One turn sends every row of this set to another row. A few are shown first. Where does it send the rows asked after them?
k953: [  4 -14  11 -10  16  -4   3  -5  -4 -13 -16  -9]
k617: [  3  25 -19  12  -7  -7 -20  21   8 -13  12  -1]
k876: [-24   4   8  -5   2 -19 -15  -6   3 -14  14 -13]
k230: [ -3 -24  -2  -3 -15 -15  -6  20 -19  -4  -2 -16]
k495: [ -3 -15  -4  13   9  -8   9   4   6 -17 -22 -20]
k222: [ -8  23  -4   7   1  -9 -16  25  12  -1   0  14]
k210: [  3 -10 -21  -4 -11  -9 -14  12 -23 -11  -3 -28]
k878: [  5  18 -20  10   0  -8 -18   8  12 -18  24  -9]
k544: [  4 -13   8  -4  16  -6  -2   0   5 -12 -17 -25]
k847: [  0 -13  14 -12  17   3  -2   4   3 -14 -18 -10]
k220: [ -3   8  -2 -11 -18   8 -14   2   3 -11  23   4]
k22: [  0   7 -12   0 -12   6  -9  19   0  -6  21  20]
k262: [  6  13  -9   3  -9  -1 -17  31  -5 -14  14  12]
k937: [  0  -2 -18 -13   4  -7 -14  -6 -10   4  17 -27]
k986: [ 15  -4 -33   2 -15   2 -21  21   4  -9  -7  -3]
k563: [ 10   8 -13 -10  -5   6 -21  25  -1   1  12  15]
k988: [ -8 -10 -26  17   0 -23  -1  16   2  13   5 -10]
k50: [ -7   0 -34  13  -4 -13  -1   2  -7  -3  11 -21]
k46: [ 10   1 -22  -8 -21   8 -23  21   1  -2  -7   5]
k682: [  7  -7  -6 -16 -18  11 -15  -2   0 -16  19  -4]
k636: [ -3  -4   3  -8   9 -21 -14   5  -3   9  22 -21]
k840: [-8  1  1  6 28 -4  7 -3 18 -8 -5 -6]
k765: [ -1   1   0   9  27 -14   7  -8   9  -9  -7  -7]
k626: [ -6   3  -5  -3 -15   3 -13  26   3   1 -15  20]
k477: [-16 -23  -9 -14 -16  -4 -15   4  -4  -1 -18  -3]
k393: [ -2  -9  -4   6  20  -7   7  -8  16  -3  -9 -19]
k806: [-13   5 -24  12   8 -25 -22  16  10   0 -15 -10]
k832: [  4 -11  -9  11  14 -11   7   7   1 -12 -29  -6]
k228: [-12  12  15 -10  -9   1 -12  14   3  -8   8  14]
k336: [ -4  -9  -6  13  13  -5   7  14   7 -17 -28  -5]

k220 goes to k617
k544 goes to k393
k626 goes to k228
And these:
k22 goes to k262
k840 goes to k336
k832 goes to k953
k876 goes to k806
k682 goes to k878
k230 goes to k636
k50 goes to k210

One turn sends every row of this set to another row. A few are shown first. Where does it send the rows asked after them?
k28: [ -8 -19   2 -16  -4  14  11  10  -8  17   6  -1   7  12 -18 -17   6  11
  12   9 -10 -35  -5  -2  -7  -6 -13  14 -12 -10  -6]
k601: [-17 -24  -8 -12  17   4  10  10 -12  12 -11  -8  -5  10 -17 -13  21   9
   3   7 -19   5   4  -1 -13 -16   0  -7 -23 -21 -24]
k245: [ -7  12 -23   9   7 -17   2  -1  14   4   5  15  -9 -20   9  11   6  -5
   2   3 -13   9  -4  25  -3   3  -8   3  24 -11  21]
k526: [ -5 -13   6  -3   7  19   8  15 -18   4  -4  -9   6  19 -14  -2  23  28
  -5  10 -22  -1   6 -10   8 -11 -14  -5 -15 -10   6]
k57: [-23 -18  -4  -9  12   0  22   3  -3  10 -16 -12   1   8 -16 -14  12   3
  14  14 -17   1  -8   1 -10  -9  -2  -4 -25 -14 -20]
k773: [ -6  -5 -17 -10 -18 -26 -19  26   0  23   6 -15 -23  -2 -21  -7   6  22
  -4   3 -14   6 -12  -2  11 -21   7   1  -3   1  -3]
k27: [  3  -8  -4  -9   9 -38 -14  15  13   1   7 -10   0 -15  -3  -7 -13 -16
   4   9  13   7 -16   3 -11 -23 -11  10  18 -12   3]
k401: [ 13  -7   5   5   5 -30 -13   8  14 -10   4 -15   9  -5   6   2  -2  -5
  -7   7  10  28  -2  15  -1 -18  -3   0  15  -7  -1]
k434: [  4  -1   4  -5   3  -3 -15   6   6  -6 -13  -5 -13  -6   4  -6  29  -2
  20   8   7  15  17  -7   0  13 -24   7   6 -39  18]
k142: [ -8  25  -7 -12  24   5 -10  -7  -8  25 -16   8   1  -5  10   8  11  14
  12  15  13   1 -16   7 -21   0  -9  -1   9  -2  -4]
k559: [ 10  -3   1  -9  -6  -7 -17   8   1  -3   1  -4 -23  -2   1 -16  31 -11
  18   1   4 -11  17   8   4  17 -14  -1  15 -33   7]
k935: [  7   0 -24   6   6 -20   2  -7  13   6  10  23  -5 -21   4   9  12   0
   5 -10  -8  14  -3  15  -5   1  -4  12  23 -11  24]
k372: [  3 -16  11  -2   2   9  18   2 -17   5  -3  -8  15  16 -11  -4  22  25
   8   7 -17   4  -1  -6  12  -6 -12   2 -22  -5   3]
k807: [  1   7 -19   0  12 -14  -1   1  15  14  19  18  -5 -25   8   9   3  -3
   0  -6  -7   9   5  26  -9   2 -10  10  14 -20  20]
k812: [ 14  -4   8   0   1 -24 -12  18  20  -6  20 -10   8  -3  -8  -5  -5  -5
  -7  -1  11   2  -9   1   6 -14  -8   5  25  -2  20]
k422: [  0 -21 -15 -20 -11 -15 -23  14  -5  15   0 -15 -12 -14  -2  -2  -4  28
 -16   6 -14  10  -7  -7  -4 -23  13   0 -12  -2   4]
k416: [ -2 -13  -1 -17   9  -5 -10   2   8 -11 -11  -9 -21 -15   5 -15  23 -17
  13   3   0   0  10  -7  -8  16  -5 -11   8 -35  18]
k158: [  4  18  -3  -2  14   3  -2  -9   3  21  -3  11   0  10  -5   1  30  16
   6  -6  14   5 -10   9  -9   9  15 -10  16   8  -8]
k384: [-12  -3 -10  -6 -18  -4 -24  27  16  17   0 -15  -9  -1 -13   2  -4  33
 -16  11  -7  13   0  -5  -1 -18   4  12  -8  -4   2]
k539: [  1  17  -1 -23  32   3  -2  -3  -5  31  12   8   0  -9  -5  -2  16  11
   7  -9  10  -5 -18  -6 -12   5   2 -13   5   1  16]
k243: [-11 -20  -9 -13  -1  12   3  16 -15  16  -3   3  -4  16 -25 -16  16  16
   8   9 -12 -29  -4 -12  -8 -14 -14  13  -2 -15  -9]

k935 goes to k807
k372 goes to k28
And these:
k243 goes to k601
k434 goes to k559
k401 goes to k812
k142 goes to k158
k773 goes to k422

One turn sends every row of this set to another row. A few are shown first. Where does it send the rows asked after them?
k6: [-20   7 -25   2  10 -12 -20  38  12  -6  -5  29  31 -19   8  36  15  -5
 -19 -19  23 -12  37   0]
k331: [-10  23   4  -4  12  -6 -25  -9  28 -21  -6  25  16 -19  29  32  12   0
  -3   7  23  -4  18  24]
k253: [-13  -5   1 -22   3  17  -3  22  14   1 -15   6   3 -17  -1  24  16 -22
   8   1   6  -8  28  35]
k852: [  3   8 -18  -2  26  -9  -9  21  -9  10 -10  30   0  19  12  34   9 -16
 -19 -29  11  -8  16 -10]
k224: [  2  -4   1  -9  14 -21 -17   7  -5   3  -5   8  -6   6  16  46 -16 -18
   3 -18  19 -18  15   7]
k664: [  2  12  -3   1   7  -9 -13 -13  23 -25  -9  25  19 -19  36  33  13 -10
  -1   6  19  -3   1  18]
k554: [ 16 -13  -4  -1   3  -1  -5  11  32  -9 -11  14   5  21   4  29  34 -25
 -15  -5  15 -28   0  30]
k443: [-11   9 -13 -13  16  29   0  26  13  14  -7  23   7   4   1  13  23 -10
 -18 -12  -4 -10  35  12]
k545: [ 14  -7  -2   2  13 -20 -24   8  27  -4   0  12   3  32  11  40  12 -12
 -19 -12  24 -33   9  15]
k221: [ -3  16   1   0  11  -8 -20 -16  28 -20  -3  21  17 -16  36  33   4  -2
  -4   4  18  -9  10  17]
k562: [  1 -14  -7  -9   7   8 -17  34  36  -7  -6   9  19  10   3  29  39 -13
 -12   9  19 -17  21  32]
k24: [-13  22 -13   7  11 -26 -20   9  14  -3  -6  35   8  -3   4  36   5  -8
 -26 -38  22 -29  26   3]
k298: [ -8   1 -21  -8  25  12 -13  32   3  15   2  18  16  10  16  28   4  -1
 -19 -14   5  -7  35 -10]
k363: [ -6  18  -1  -3   9  -8 -18  -4  24 -24 -12  28  17 -23  29  32  22  -9
   0   9  23   2   9  24]
k966: [-16  -6  -1 -18  14   1 -25  27   7   7   1  -2   9 -10  13  40 -10  -4
   4   0  16  -9  40  14]
k524: [-13  -4 -27   2  -3  12   7  23  25  -6  -9  25  31 -25   7  19  25 -16
 -19 -16   4 -19  22  10]
k692: [ -1  -8  -4  -5  16 -10 -37  32  30  -2   4   7  17  22  10  42  17   0
 -16   2  29 -22  31  19]
k630: [ -4  11 -15   7  -2  -2   8  -4  25  -4  -9  32   8  -8   2  19  14 -20
 -25 -35   3 -36  12  11]
k390: [  0  16 -11  -7  18   9   3  16   2   9 -19  35  -9  12  -3  19  28 -24
 -18 -27   2 -13  15  12]
k131: [  5  -2   4 -13   4  -5   4   2   2  -3 -20  14 -14  -2   1  31  10 -36
   7 -16   9 -16   3  27]

k443 goes to k390
k6 goes to k524
k545 goes to k692
And these:
k363 goes to k664
k253 goes to k131

